In the data rows, the value 128 means zero.
Here is a table of points, one per row:
[108, 130, 105, 122, 107, 114, 130, 127, 46, 160, 98, 203, 168, 150, 157, 89, 88, 91, 158, 112, 126, 124, 138, 162, 167, 133, 111, 163, 137, 140, 138, 140, 128, 150]
[118, 86, 111, 144, 114, 98, 131, 171, 98, 114, 125, 136, 91, 126, 169, 98, 152, 107, 141, 96, 140, 164, 183, 170, 149, 153, 109, 92, 104, 118, 60, 122, 131, 117]
[178, 119, 95, 128, 109, 92, 92, 196, 163, 94, 110, 101, 139, 110, 123, 111, 146, 85, 166, 141, 83, 208, 104, 130, 70, 166, 90, 147, 124, 125, 225, 130, 148, 151]
[78, 169, 89, 90, 143, 80, 160, 107, 130, 84, 117, 139, 116, 179, 75, 151, 94, 148, 87, 134, 152, 128, 127, 64, 137, 147, 134, 135, 119, 131, 164, 175, 144, 93]
[196, 83, 98, 170, 160, 119, 143, 120, 132, 57, 104, 110, 152, 184, 152, 145, 173, 87, 127, 111, 105, 23, 121, 116, 146, 67, 120, 133, 183, 121, 132, 142, 185, 155]
[119, 176, 110, 137, 136, 134, 151, 106, 115, 160, 207, 133, 97, 122, 102, 146, 185, 109, 140, 82, 96, 119, 129, 103, 145, 100, 121, 168, 116, 121, 146, 51, 79, 130]
[144, 146, 137, 107, 118, 68, 159, 48, 110, 105, 152, 111, 153, 106, 169, 108, 156, 153, 181, 135, 109, 148, 74, 170, 106, 122, 170, 125, 138, 128, 81, 123, 165, 127]
[172, 172, 130, 162, 93, 96, 120, 108, 125, 168, 99, 107, 175, 173, 108, 131, 99, 167, 144, 111, 91, 135, 84, 155, 185, 182, 98, 108, 130, 125, 112, 113, 162, 80]
[76, 104, 199, 105, 115, 100, 143, 141, 93, 144, 88, 106, 89, 205, 168, 149, 166, 134, 110, 129, 82, 142, 162, 107, 83, 136, 149, 144, 110, 108, 138, 126, 156, 149]
[74, 77, 146, 136, 169, 165, 74, 122, 137, 137, 177, 91, 114, 165, 88, 137, 116, 89, 147, 125, 119, 137, 125, 123, 127, 176, 137, 148, 144, 126, 112, 156, 161, 136]
[167, 101, 177, 120, 131, 88, 147, 137, 121, 135, 123, 131, 120, 86, 123, 171, 75, 125, 48, 33, 163, 144, 112, 149, 132, 97, 159, 153, 96, 176, 146, 101, 164, 168]
[131, 122, 96, 142, 129, 186, 123, 121, 131, 171, 103, 77, 105, 52, 161, 137, 144, 91, 106, 151, 128, 129, 99, 116, 179, 169, 197, 137, 58, 154, 133, 158, 165, 89]
[198, 84, 160, 139, 152, 130, 135, 89, 58, 166, 120, 142, 79, 70, 98, 103, 116, 169, 138, 180, 80, 112, 179, 104, 117, 156, 116, 50, 128, 167, 174, 147, 128, 121]
[93, 118, 93, 167, 131, 89, 128, 178, 121, 145, 136, 122, 163, 107, 128, 76, 115, 207, 165, 103, 146, 88, 137, 153, 99, 109, 193, 138, 127, 87, 113, 118, 98, 101]
[98, 111, 100, 95, 126, 163, 93, 138, 135, 143, 121, 160, 145, 137, 80, 135, 165, 198, 156, 88, 131, 160, 111, 81, 133, 126, 112, 110, 113, 127, 84, 140, 187, 176]
[147, 155, 169, 125, 159, 176, 151, 107, 99, 98, 131, 117, 152, 114, 179, 80, 121, 127, 132, 131, 215, 137, 84, 86, 116, 109, 102, 76, 111, 116, 133, 131, 130, 167]
[96, 135, 113, 133, 170, 175, 209, 129, 149, 142, 72, 117, 82, 112, 85, 110, 165, 96, 146, 77, 99, 130, 122, 162, 130, 170, 102, 165, 152, 161, 79, 145, 115, 133]
[135, 135, 74, 100, 108, 124, 136, 123, 163, 188, 109, 151, 152, 149, 154, 184, 106, 106, 149, 97, 186, 109, 128, 123, 113, 166, 167, 57, 158, 94, 165, 122, 76, 144]
[159, 114, 122, 153, 145, 99, 129, 124, 118, 146, 137, 137, 143, 93, 144, 148, 63, 102, 117, 125, 127, 139, 137, 172, 126, 108, 88, 153, 105, 63, 99, 204, 114, 140]
[125, 174, 115, 120, 99, 122, 171, 116, 135, 158, 122, 129, 137, 109, 149, 145, 197, 107, 131, 165, 147, 155, 159, 163, 135, 97, 105, 86, 107, 132, 100, 83, 159, 142]
[132, 162, 91, 108, 162, 116, 89, 167, 130, 105, 132, 110, 42, 100, 152, 125, 137, 179, 182, 126, 161, 102, 92, 165, 96, 135, 82, 153, 126, 152, 210, 115, 139, 141]
[104, 101, 75, 126, 134, 108, 138, 161, 98, 133, 127, 178, 127, 72, 156, 130, 161, 123, 87, 190, 101, 82, 79, 70, 179, 123, 177, 137, 115, 116, 170, 134, 144, 95]
[143, 156, 150, 14, 165, 169, 122, 157, 123, 64, 139, 103, 216, 81, 157, 159, 105, 138, 127, 130, 74, 58, 205, 129, 138, 198, 111, 143, 107, 121, 102, 87, 117, 130]
[85, 134, 143, 187, 129, 143, 88, 75, 144, 130, 64, 159, 211, 109, 98, 123, 166, 117, 139, 125, 142, 120, 160, 145, 99, 132, 159, 157, 91, 102, 166, 161, 108, 156]
[176, 36, 120, 95, 103, 160, 130, 111, 159, 116, 174, 171, 148, 205, 128, 101, 165, 150, 71, 138, 152, 124, 83, 171, 103, 147, 114, 153, 64, 179, 141, 126, 72, 96]
[157, 83, 117, 151, 171, 119, 115, 109, 195, 143, 106, 145, 119, 119, 156, 127, 106, 178, 124, 130, 108, 177, 142, 70, 155, 103, 92, 141, 122, 68, 90, 85, 136, 144]
[117, 173, 125, 166, 142, 95, 129, 103, 127, 137, 178, 154, 157, 113, 114, 161, 129, 114, 145, 113, 84, 143, 153, 143, 107, 100, 102, 108, 53, 131, 120, 158, 125, 121]
[145, 121, 81, 154, 143, 186, 105, 142, 112, 42, 139, 117, 119, 158, 120, 167, 124, 113, 136, 102, 107, 142, 151, 157, 152, 70, 166, 70, 147, 176, 126, 137, 121, 115]
[90, 71, 150, 152, 136, 96, 138, 142, 150, 111, 162, 140, 141, 156, 125, 125, 103, 93, 150, 129, 123, 151, 126, 103, 157, 146, 135, 90, 127, 84, 154, 82, 154, 125]
[121, 125, 144, 121, 171, 104, 130, 101, 95, 96, 158, 121, 129, 128, 107, 96, 84, 94, 131, 167, 192, 164, 132, 110, 108, 153, 139, 138, 151, 118, 122, 98, 138, 69]
[143, 149, 131, 108, 62, 175, 77, 124, 77, 152, 135, 143, 91, 131, 89, 158, 113, 124, 164, 118, 128, 120, 124, 149, 127, 117, 173, 157, 126, 110, 101, 114, 152, 164]
[148, 95, 169, 147, 59, 142, 193, 119, 96, 86, 149, 75, 135, 95, 76, 126, 142, 169, 139, 115, 179, 130, 160, 81, 136, 160, 104, 138, 160, 98, 167, 132, 90, 126]
[137, 149, 150, 86, 136, 190, 141, 126, 129, 108, 91, 132, 126, 165, 160, 123, 120, 145, 146, 111, 101, 196, 121, 156, 131, 42, 148, 135, 137, 81, 168, 160, 100, 13]
[88, 105, 118, 130, 59, 172, 136, 102, 186, 124, 134, 123, 135, 103, 135, 109, 73, 138, 116, 162, 158, 117, 191, 168, 127, 63, 75, 157, 149, 177, 167, 105, 186, 89]
[111, 122, 88, 170, 135, 147, 105, 137, 59, 133, 104, 74, 158, 129, 142, 190, 114, 149, 58, 165, 117, 181, 104, 125, 105, 127, 118, 162, 175, 185, 100, 71, 70, 158]
[126, 110, 156, 110, 122, 149, 177, 147, 153, 123, 121, 191, 96, 111, 77, 172, 107, 125, 148, 191, 112, 107, 60, 147, 76, 123, 132, 107, 164, 74, 97, 87, 121, 139]
[102, 102, 135, 124, 126, 142, 109, 113, 142, 220, 156, 100, 126, 154, 175, 167, 129, 120, 165, 91, 114, 87, 132, 78, 79, 136, 104, 141, 161, 141, 122, 148, 130, 98]
[142, 172, 143, 105, 97, 169, 130, 146, 141, 131, 158, 144, 131, 120, 136, 28, 118, 91, 109, 111, 92, 161, 126, 52, 130, 118, 130, 131, 167, 167, 104, 154, 113, 147]
[186, 188, 130, 158, 169, 134, 125, 163, 128, 140, 96, 132, 127, 177, 82, 84, 117, 113, 109, 152, 180, 74, 156, 96, 88, 121, 149, 133, 94, 138, 115, 77, 146, 92]
[136, 146, 84, 131, 106, 116, 145, 76, 162, 81, 129, 134, 78, 157, 168, 110, 85, 132, 124, 153, 130, 152, 177, 85, 103, 161, 160, 155, 114, 153, 94, 175, 110, 164]
[84, 113, 162, 146, 135, 87, 117, 142, 168, 119, 127, 150, 153, 84, 129, 130, 108, 151, 65, 92, 108, 120, 105, 152, 94, 128, 149, 79, 176, 216, 137, 112, 126, 129]
[156, 152, 181, 142, 103, 111, 78, 88, 185, 92, 115, 151, 54, 113, 148, 109, 150, 121, 106, 120, 108, 137, 137, 155, 185, 159, 144, 119, 164, 87, 113, 82, 109, 139]
[68, 149, 152, 178, 126, 155, 151, 151, 140, 133, 142, 97, 122, 184, 142, 112, 64, 152, 119, 152, 89, 92, 91, 153, 158, 143, 111, 105, 80, 99, 153, 145, 107, 185]
[103, 156, 123, 94, 167, 121, 86, 100, 103, 157, 134, 142, 118, 111, 117, 121, 197, 139, 87, 136, 169, 108, 137, 180, 170, 119, 86, 127, 174, 109, 136, 142, 97, 128]
[136, 190, 157, 163, 84, 136, 99, 182, 120, 99, 143, 146, 121, 113, 148, 151, 168, 109, 87, 130, 168, 100, 111, 98, 107, 141, 94, 135, 140, 129, 70, 200, 134, 69]
[146, 136, 113, 69, 132, 108, 133, 162, 147, 192, 162, 63, 129, 142, 68, 103, 157, 129, 72, 161, 124, 123, 140, 161, 120, 94, 158, 113, 167, 81, 126, 156, 129, 172]
[128, 111, 187, 89, 131, 51, 105, 164, 167, 134, 90, 100, 137, 133, 99, 156, 130, 111, 222, 178, 169, 116, 105, 104, 195, 68, 125, 145, 105, 203, 109, 144, 47, 143]
There is one direction along which these points spread out most. Where along it does each point below lie, from 0 to 99? The average is 50, and the first point in the table lies past the average. One standard deviation of the points above along it is 16.
[88, 105, 118, 130, 59, 172, 136, 102, 186, 124, 134, 123, 135, 103, 135, 109, 73, 138, 116, 162, 158, 117, 191, 168, 127, 63, 75, 157, 149, 177, 167, 105, 186, 89] 24
[198, 84, 160, 139, 152, 130, 135, 89, 58, 166, 120, 142, 79, 70, 98, 103, 116, 169, 138, 180, 80, 112, 179, 104, 117, 156, 116, 50, 128, 167, 174, 147, 128, 121] 34
[118, 86, 111, 144, 114, 98, 131, 171, 98, 114, 125, 136, 91, 126, 169, 98, 152, 107, 141, 96, 140, 164, 183, 170, 149, 153, 109, 92, 104, 118, 60, 122, 131, 117] 63
[136, 146, 84, 131, 106, 116, 145, 76, 162, 81, 129, 134, 78, 157, 168, 110, 85, 132, 124, 153, 130, 152, 177, 85, 103, 161, 160, 155, 114, 153, 94, 175, 110, 164] 34
[142, 172, 143, 105, 97, 169, 130, 146, 141, 131, 158, 144, 131, 120, 136, 28, 118, 91, 109, 111, 92, 161, 126, 52, 130, 118, 130, 131, 167, 167, 104, 154, 113, 147] 31
[145, 121, 81, 154, 143, 186, 105, 142, 112, 42, 139, 117, 119, 158, 120, 167, 124, 113, 136, 102, 107, 142, 151, 157, 152, 70, 166, 70, 147, 176, 126, 137, 121, 115] 28
[172, 172, 130, 162, 93, 96, 120, 108, 125, 168, 99, 107, 175, 173, 108, 131, 99, 167, 144, 111, 91, 135, 84, 155, 185, 182, 98, 108, 130, 125, 112, 113, 162, 80] 69
[131, 122, 96, 142, 129, 186, 123, 121, 131, 171, 103, 77, 105, 52, 161, 137, 144, 91, 106, 151, 128, 129, 99, 116, 179, 169, 197, 137, 58, 154, 133, 158, 165, 89] 41
[156, 152, 181, 142, 103, 111, 78, 88, 185, 92, 115, 151, 54, 113, 148, 109, 150, 121, 106, 120, 108, 137, 137, 155, 185, 159, 144, 119, 164, 87, 113, 82, 109, 139] 59
[76, 104, 199, 105, 115, 100, 143, 141, 93, 144, 88, 106, 89, 205, 168, 149, 166, 134, 110, 129, 82, 142, 162, 107, 83, 136, 149, 144, 110, 108, 138, 126, 156, 149] 66
[68, 149, 152, 178, 126, 155, 151, 151, 140, 133, 142, 97, 122, 184, 142, 112, 64, 152, 119, 152, 89, 92, 91, 153, 158, 143, 111, 105, 80, 99, 153, 145, 107, 185] 65
[84, 113, 162, 146, 135, 87, 117, 142, 168, 119, 127, 150, 153, 84, 129, 130, 108, 151, 65, 92, 108, 120, 105, 152, 94, 128, 149, 79, 176, 216, 137, 112, 126, 129] 39
